Turns, then the turns between two rows, first turn first; the first pair answered:
N:
[ 1.47 -0.19 -0.46 -1.60  0.23 -0.81 -0.41 -1.74 -0.98 -1.38 -0.72 -0.32
 -2.73 -0.55  0.73 -0.14]  ->  [ 2.37 -0.65 -0.06 -0.56 -0.17 -1.41 -0.74 -0.64 -0.23  0.17 -0.37  1.33
 -2.44 -0.68  0.44 -0.66]
[-1.21  1.16  3.10 -2.28  3.21  1.09 -0.67 -2.79 -1.09  1.51  1.04  1.65
  2.93  2.86 -2.72 -1.38]  ->  [-0.22  0.35  3.14 -0.17  2.27  0.57  0.53 -0.67 -0.44  3.64  1.38  2.73
  3.67  1.91 -2.71 -1.91]
[-3.17  1.55 -1.62 -4.71  1.59  1.83  3.01 -1.94 -2.11 -3.60 -2.45 -3.48
 -1.38 -2.54  2.21 -0.74]  ->  [ 0.50 -0.07  0.46 -6.74  2.54  0.51 -1.72 -4.25 -1.56 -3.67 -2.33  2.16
 -1.36 -0.47 -0.05 -2.02]
U:
[ 0.19  0.79 -0.56 -3.32  2.27 -0.35 -1.58 -1.71 -0.30 -1.62 -0.05  1.39
 -2.55 -1.99 -0.76 -0.20]  ->  [-0.57  1.52 -0.84 -3.55  2.13  0.75 -1.19 -1.75 -0.14 -2.52  0.02  0.39
 -1.98 -1.58 -0.47  0.59]
[-1.93  1.44  1.24 -4.55  3.76  0.46 -2.74 -2.72 -1.46 -2.96 -0.74  0.12
  0.51  2.59  0.20 -0.55]  ->  [-3.50  2.49  0.08 -3.56  2.75  1.66 -0.69 -1.44 -1.60 -3.57 -0.36 -3.04
  1.06  2.04  1.26  0.63]
[-2.48  1.54 -1.35  1.88 -1.62  1.73  3.28  2.77  0.72 -0.59  1.07 -4.14
  1.29 -0.24  1.93  0.81]  ->  [-0.95  0.19 -1.63  3.84 -1.43 -0.16  3.63  3.84  0.58  1.42  1.07 -2.39
  0.02 -2.15  1.88 -0.41]
[ 1.25 -0.97 -3.26  1.70  0.17 -1.25  1.07  3.60  0.63  0.12 -1.91  0.72
 -1.03 -2.22  0.62 -0.71]  ->  [ 2.11 -1.41 -2.32  0.64  0.46 -1.72 -0.45  2.51  0.68  0.53 -1.67  2.78
 -0.87 -1.85 -0.43 -1.48]
C:
[-3.45  0.37  0.01  1.64  2.54  0.28  4.97  0.64 -0.07  2.80  0.57  0.03
  1.44 -1.77  1.39 -0.84]  ->  [-2.07  1.40 -0.56 -3.51  2.42  2.35 -0.15 -3.76 -0.34 -3.69 -0.53 -0.39
  0.76  1.64  0.93  0.70]
[ 3.62  0.10 -3.09  1.57 -1.64  0.40  0.55 -0.35 -1.57  2.83 -0.21  1.86
 -4.52 -0.08 -2.57 -2.75]  ->  [ 3.97  0.61 -3.45  0.02 -1.64  1.27 -1.19 -1.63 -1.66  1.25 -0.68  1.90
 -4.60  1.11 -2.70 -2.46]
[ 0.73  2.15 -2.99  0.57 -1.09  1.76 -2.09  0.91 -0.49 -3.50 -0.81  0.44
 -0.89 -0.66 -1.54 -0.11]  ->  [ 0.40  1.74 -2.47  3.16 -1.49  1.03  0.21  3.42  0.00 -0.21 -0.30  0.76
 -0.26 -2.18 -1.62 -0.84]
[-0.40  0.12 -1.62  1.59  1.38 -3.19 -4.57  0.07 -1.88  0.05  0.11  1.52
 -1.53 -3.69 -1.27 -0.60]  ->  [ 1.57  0.20 -1.31  1.08 -0.63 -1.19 -6.18  1.03 -0.05 -1.21  0.32  2.48
  0.26 -1.07 -1.61  0.44]
Then:
Between the rows of a pair lie two turns.
[-1.47  0.72  0.19 -2.94 -0.07  1.77  0.69 -1.44 -1.61 -2.71  0.13 -2.58
  0.57  2.05  1.36  1.64]  ->  [-2.82  0.22  0.05 -1.21  1.32  0.08  3.23 -1.12 -2.57 -0.47 -0.09 -3.08
 -0.30 -0.40  2.03  0.43]
C, C
[ 2.50 -0.01 -0.77 -2.98  3.59 -3.94 -2.47 -4.74 -1.31  1.23 -0.98  1.11
 -3.27 -2.36 -0.97 -4.65]  ->  [ 5.14  0.69  1.33 -0.18 -2.46  0.26 -2.62  1.40  3.85  3.55  1.25  2.86
  4.42  3.67 -2.11 -1.11]
U, C
[-0.63  0.90  3.79 -0.88  1.82 -1.41  0.80 -1.64  0.67  4.18  1.62  3.05
  2.04  0.43 -1.33 -1.44]  ->  [-1.40  1.68  3.67 -2.15  2.49 -0.60  0.77 -3.12  0.23  2.87  1.73  1.93
  2.02  1.55 -1.09 -0.92]
U, C
[ 2.27 -2.24 -0.68  0.10  0.56 -1.01 -2.68 -0.23 -0.97  0.04 -0.27  3.31
 -2.07 -1.27 -0.94 -0.08]  ->  [ 0.75 -1.70 -1.28  2.96 -0.60 -0.44  0.44  2.70 -0.20  1.76  0.28  1.24
 -0.80 -2.26  0.10  0.73]
C, N
[ 1.09  0.24  0.49  0.71 -1.42  1.05  0.29  0.92  1.47  0.42  0.26  0.49
  1.71  1.69 -0.21  0.68]  ->  [-0.01  1.02 -0.06  0.14 -1.03  1.84  0.62  0.36  0.84 -0.97  0.22 -0.83
  1.60  2.09  0.35  1.20]
N, N
[-2.77 -1.81 -1.11 -1.07 -2.06  2.36  0.08  2.84 -0.51 -0.77  1.66 -2.59
  0.43  0.56  1.88 -0.27]  ->  [-2.40 -2.22 -2.13 -1.49 -1.31  1.39 -0.64  1.81 -1.39 -1.66  0.82 -2.50
 -1.77 -0.38  2.35 -1.35]
U, C
[-0.04  1.29  0.72 -2.59  0.80  0.31 -1.66 -2.94 -0.57 -2.04  0.38  1.19
  1.57  1.97 -0.81 -0.17]  ->  [-0.27 -0.49  1.11  0.36  1.63 -2.68  0.78 -1.09 -0.69  2.07  0.26  3.21
  0.62 -1.01 -1.03 -1.74]
N, C
[-2.21  0.92  0.46 -2.94 -0.65  3.83  0.96 -0.56 -0.28 -0.67 -0.54 -3.84
 -1.07  0.51 -1.12  0.95]  ->  [-1.86 -0.21 -0.65  0.38 -1.11  1.61  2.96  2.40  0.06  1.73 -1.09 -3.16
 -2.48 -2.92 -0.44  0.08]
U, U
[ 3.84  0.60  0.76  1.70 -6.31  2.80 -1.32  4.36  4.76  0.05 -0.14  3.41
  2.45  5.20 -0.20  0.31]  ->  [-4.16  1.46 -1.08 -0.25  2.82 -3.21  4.03 -2.30 -3.66  0.27 -2.04 -2.40
 -6.07 -3.99  2.39 -3.50]
C, N
[-0.67  0.92  1.31 -1.54  3.20  0.77  2.67 -1.00  1.57  2.51  0.79 -4.36
 -0.41 -0.27 -2.36  0.27]  ->  [-0.55  1.29  0.78 -1.76  1.36  2.06  2.27 -0.09  2.25  1.31  0.56 -5.33
  0.23  0.87 -2.10  1.32]
C, U
[ 0.74  0.07 -2.16  1.21 -4.97  3.61 -1.08  3.08  2.94 -4.47 -1.31 -3.10
  2.78  2.39  1.52  3.32]  ->  [-0.40 -2.51 -1.64  5.02 -0.32 -3.37  3.27  2.84  0.44  2.67 -1.67 -0.42
 -1.99 -5.76  1.97 -1.75]
C, U
